Each cloud below is a set of points, in no order, taken from a shape made of curves that can fork, meet and close up, bent smoothly into 6 dimensions.
After each cloud, say how many separate parts and how many independent loops its shape has (a circle has one loop, a figure eight two, a Y shape none).
In the rows, zero is written as 128.

V:
[[ 96 148  78 162 171 163]
 [ 99 147  76 159 174 166]
 [ 90 146 117 164 111 161]
 [ 96 148  81 164 169 162]
 [ 87 151  91 168 154 156]
 [120 134  77 142 162 189]
 [118 137  74 145 170 186]
 [113 140  74 148 176 181]
 [ 84 152  96 170 146 154]
 [ 94 145 115 161 111 165]
 [ 80 154 109 173 127 150]
 [119 132  89 145 142 188]
 [ 81 152 106 173 132 152]
 [120 131  86 144 147 190]
 [ 91 151  86 167 159 158]
 [114 135  97 148 132 182]
 [ 84 152 100 172 140 153]
 [ 91 145 116 162 110 162]
 [ 83 151 119 169 110 155]
 [101 145  75 159 177 168]
 [121 132  83 143 152 191]
 [ 89 151  88 169 157 156]
 [119 134  75 143 167 188]
 [121 132  81 141 155 193]
 [103 144  73 156 178 172]
 [107 139 103 152 125 177]
 [116 135  94 145 135 184]
 [122 132  81 143 156 192]
 [ 81 151 119 171 111 154]
 [119 135  75 144 169 188]
 [114 137  74 147 175 184]
 [ 85 149 119 167 109 156]
 [ 81 154 107 173 130 152]
 [117 134  92 146 138 187]
 [ 82 153 101 172 137 152]
 [ 80 153 114 174 119 151]
 [121 134  78 142 162 190]
 [109 142  72 152 179 176]
 [110 135 101 151 125 178]
 [ 98 148  78 162 173 165]
 [ 95 143 114 160 113 167]
 [122 133  80 143 158 192]
 [ 93 150  84 165 166 161]
 [ 92 149  86 166 162 160]
 [102 145  75 156 179 170]
 [113 139  73 148 175 182]
 [105 139 107 155 121 174]
 [ 79 154 112 173 122 151]
 [109 143  73 152 178 179]
 [122 132  85 143 150 191]
 [ 83 150 119 169 110 155]
 [ 78 153 114 172 117 151]
 [111 137  99 149 130 180]
 [ 80 152 118 172 115 152]
 [ 81 152 119 172 113 152]
 [111 140  73 150 177 179]
 [ 88 149 120 165 110 157]
 [102 140 108 154 118 172]
 [100 146  76 160 176 168]
 [116 137  73 146 172 185]
 [107 145  73 154 179 172]
 [109 142  73 152 179 175]
 [105 144  72 153 178 173]
 [120 132  88 143 145 188]
 [ 98 141 110 157 116 170]
 [120 135  76 144 168 188]
 [ 86 151  94 170 152 156]]
parts	1
loops	1

C:
[[180 147 118  66 110 133]
 [186 115 116  91  95 141]
 [196 115 162  68  93 114]
 [148 198 124  65 127 122]
 [171  95 109 135  90 152]
 [184 101 117 106  90 143]
 [186 110 116  96  94 142]
 [144 186 148 169 117 133]
 [149 196 123  63 126 122]
 [163 121  95 131 106 157]
 [180  93 116 118  87 145]
 [143 213 129 101 132 127]
 [166 109 101 134  99 156]
 [177  90 115 127  85 148]
 [163 175 121  57 120 125]
 [174  91 112 132  87 150]
 [181 142 117  69 108 134]
 [143 210 136 132 130 131]
 [144 190 147 166 119 133]
 [170  98 107 135  92 153]
 [155 158 156 166 103 129]
 [175 133 159 124  95 123]
 [145 182 150 171 115 132]
 [185 130 117  78 103 137]
 [157 184 122  58 123 124]
 [145 204 125  73 130 123]
 [142 213 131 111 132 129]
 [190 121 161  87  93 117]
 [143 203 141 150 126 133]
 [160 179 121  57 121 124]
 [182 128 160 108  94 120]
 [153 161 155 169 105 129]
 [164 146 158 150  99 126]
 [143 198 143 157 124 133]
 [172 138 160 133  97 124]
 [185 105 117 102  91 142]
 [176  90 113 129  86 149]
 [142 213 130 105 132 128]
 [160 135  89 126 115 160]
 [161 129  92 128 111 159]
 [149 162  79 117 129 162]
 [182  96 116 114  87 145]
 [151 164 155 171 106 130]
 [183 138 117  71 106 135]
 [143 205 139 144 128 132]
 [153 154  82 120 125 161]
 [172 160 119  60 115 130]
 [144 207 126  78 130 123]
 [147 177 151 172 112 131]
 [186 124 117  82 100 139]
 [149 170 154 172 109 130]
 [165 115  98 133 103 157]
 [172  92 111 133  89 151]
 [159 152 157 160 101 127]
 [157 143  86 124 119 160]
 [169 100 106 135  94 154]
 [143 211 135 127 131 131]
 [186 119 116  86  98 140]
 [152 190 122  60 125 123]
 [167 106 102 134  97 155]
 [167 170 120  57 119 127]
 [161 149 157 155 100 126]
 [143 207 138 140 129 132]
 [143 196 144 160 123 133]
 [179  91 115 124  86 147]
 [183  97 117 112  88 145]
 [146 202 125  69 128 123]
 [179 130 160 116  95 121]
 [193 118 161  76  93 116]
 [154 188 122  59 124 123]
 [142 212 128  95 132 126]
 [176 154 118  63 113 131]
 [142 211 127  88 132 126]
 [147 175 152 172 112 131]
 [142 209 126  81 131 125]
 [167 142 158 143  97 125]
 [171 164 120  59 116 128]
 [155 148  85 122 121 161]
 [186 124 161  98  94 119]
 [142 212 132 118 132 130]]
parts	1
loops	0

U:
[[133 116  86 100 126 217]
 [163 127 131 145 170 195]
 [134 115  86 104 130 218]
 [133 115  85 102 128 218]
 [177 137 156 159 131 161]
 [140 117  91 115 138 213]
 [175 138 156 152 122 159]
 [144 118  95 124 142 209]
 [177 137 155 161 134 161]
 [149 124 111 121 126 196]
 [142 117  93 119 140 212]
 [150 127 114 119  99 180]
 [154 129 122 120  93 172]
 [147 118  97 132 144 204]
 [148 118  98 134 143 204]
 [138 116  91 112 137 215]
 [137 116  89 109 135 216]
 [159 132 131 123  93 166]
 [148 119 100 134 142 202]
 [151 124 116 127 145 201]
 [149 124 110 121 119 193]
 [134 116  89  99 124 216]
 [174 132 145 164 160 176]
 [177 137 153 164 140 163]
 [170 138 152 142 111 159]
 [172 138 154 146 114 159]
 [164 135 143 130  98 162]
 [157 132 129 122  92 168]
 [149 120 102 133 140 200]
 [134 115  86 105 132 218]
 [146 118  96 127 143 207]
 [148 125 115 113 125 198]
 [152 128 116 119  96 177]
 [149 121 106 130 137 199]
 [166 136 145 132 101 161]
 [160 126 127 141 168 198]
 [149 124 112 123 131 198]
 [140 122 107 100 119 205]
 [146 125 116 108 122 199]
 [161 134 137 125  95 164]
 [169 129 139 156 169 186]
 [135 118  93  98 122 214]
 [175 134 149 166 153 171]
 [152 128 119 119  94 174]
 [153 123 117 128 150 202]
 [138 121 104  98 119 207]
 [155 130 125 121  92 170]
 [150 123 113 124 138 200]
 [169 137 150 138 107 159]
 [176 136 153 165 142 164]
 [149 124 110 120 113 190]
 [161 127 129 143 169 197]
 [142 123 112 102 120 202]
 [149 125 111 119 108 187]
 [149 127 112 119 103 184]
 [175 134 148 166 155 172]
 [165 128 134 150 170 192]
 [150 122 108 127 135 199]
 [153 125 119 130 155 201]
 [176 135 151 166 147 167]
 [149 125 115 118 128 197]
 [146 118  96 130 144 207]
 [135 119  96  97 121 211]
 [168 128 136 153 170 189]
 [163 134 139 127  96 163]
 [174 138 155 149 118 159]
 [175 137 156 157 128 160]
 [155 124 122 133 160 202]
 [172 131 143 162 163 179]
 [158 125 125 137 164 200]
 [170 130 141 159 166 183]
 [168 137 148 136 105 161]
 [144 124 114 105 121 200]]
parts	1
loops	2

J (74 x 6):
[[ 90 123 113 164 150  89]
 [ 90 130 137 148 179  88]
 [ 88 129 136 153 176  85]
 [170 138  90 109 111 190]
 [ 87 128 133 154 173  83]
 [158 132  81 121 100 183]
 [137 147 141 117 170 139]
 [174 140  97 105 119 192]
 [ 93 132 139 148 179  89]
 [163 134  84 115 104 186]
 [145 127  74 133  91 174]
 [113 114  63 161  81 143]
 [ 96 114  80 172 108 108]
 [ 89 125 123 159 163  84]
 [159 149 132 107 158 163]
 [173 148 118 102 142 181]
 [110 112  62 165  80 138]
 [121 117  65 153  82 152]
 [108 111  63 166  81 136]
 [116 142 142 130 177 117]
 [ 86 127 132 156 172  83]
 [166 136  86 112 106 189]
 [ 95 119  92 169 123 101]
 [ 98 110  69 174  91 117]
 [ 92 123 109 164 146  92]
 [150 150 137 112 163 153]
 [153 149 135 110 162 156]
 [134 123  69 141  87 164]
 [174 146 114 101 139 184]
 [103 109  63 170  82 129]
 [ 90 124 117 162 156  87]
 [175 141 100 104 122 191]
 [101 136 142 140 180 101]
 [ 95 117  87 171 117 103]
 [150 130  76 128  94 177]
 [110 140 142 132 178 111]
 [131 146 141 121 173 134]
 [176 142 103 101 126 191]
 [ 97 116  83 172 110 107]
 [ 89 130 137 152 177  85]
 [172 138  92 107 114 191]
 [176 145 109 100 133 188]
 [ 98 112  74 174  97 112]
 [105 110  63 170  81 130]
 [122 144 143 126 175 123]
 [ 99 111  68 174  89 119]
 [141 126  72 137  89 170]
 [ 93 122 105 166 141  93]
 [171 147 120 102 145 179]
 [ 96 118  88 170 120 102]
 [101 110  64 172  84 127]
 [ 90 124 115 163 153  89]
 [ 88 126 126 159 165  84]
 [ 95 133 140 146 180  92]
 [155 130  78 125  97 180]
 [129 120  68 147  84 159]
 [117 115  64 159  81 147]
 [176 143 106 100 129 190]
 [127 146 142 123 173 129]
 [ 94 121  99 167 133  97]
 [127 120  66 149  83 156]
 [163 150 129 105 154 169]
 [167 148 125 103 149 175]
 [ 87 127 129 157 170  82]
 [ 88 125 121 161 161  85]
 [ 98 111  71 175  93 116]
 [ 99 136 141 142 180  96]
 [ 96 113  76 173 101 111]
 [143 149 139 116 167 146]
 [106 139 142 137 179 105]
 [100 110  67 173  86 122]
 [ 95 119  97 168 129  99]
 [ 96 114  79 173 106 109]
 [ 93 121 101 167 136  96]]
parts	1
loops	1
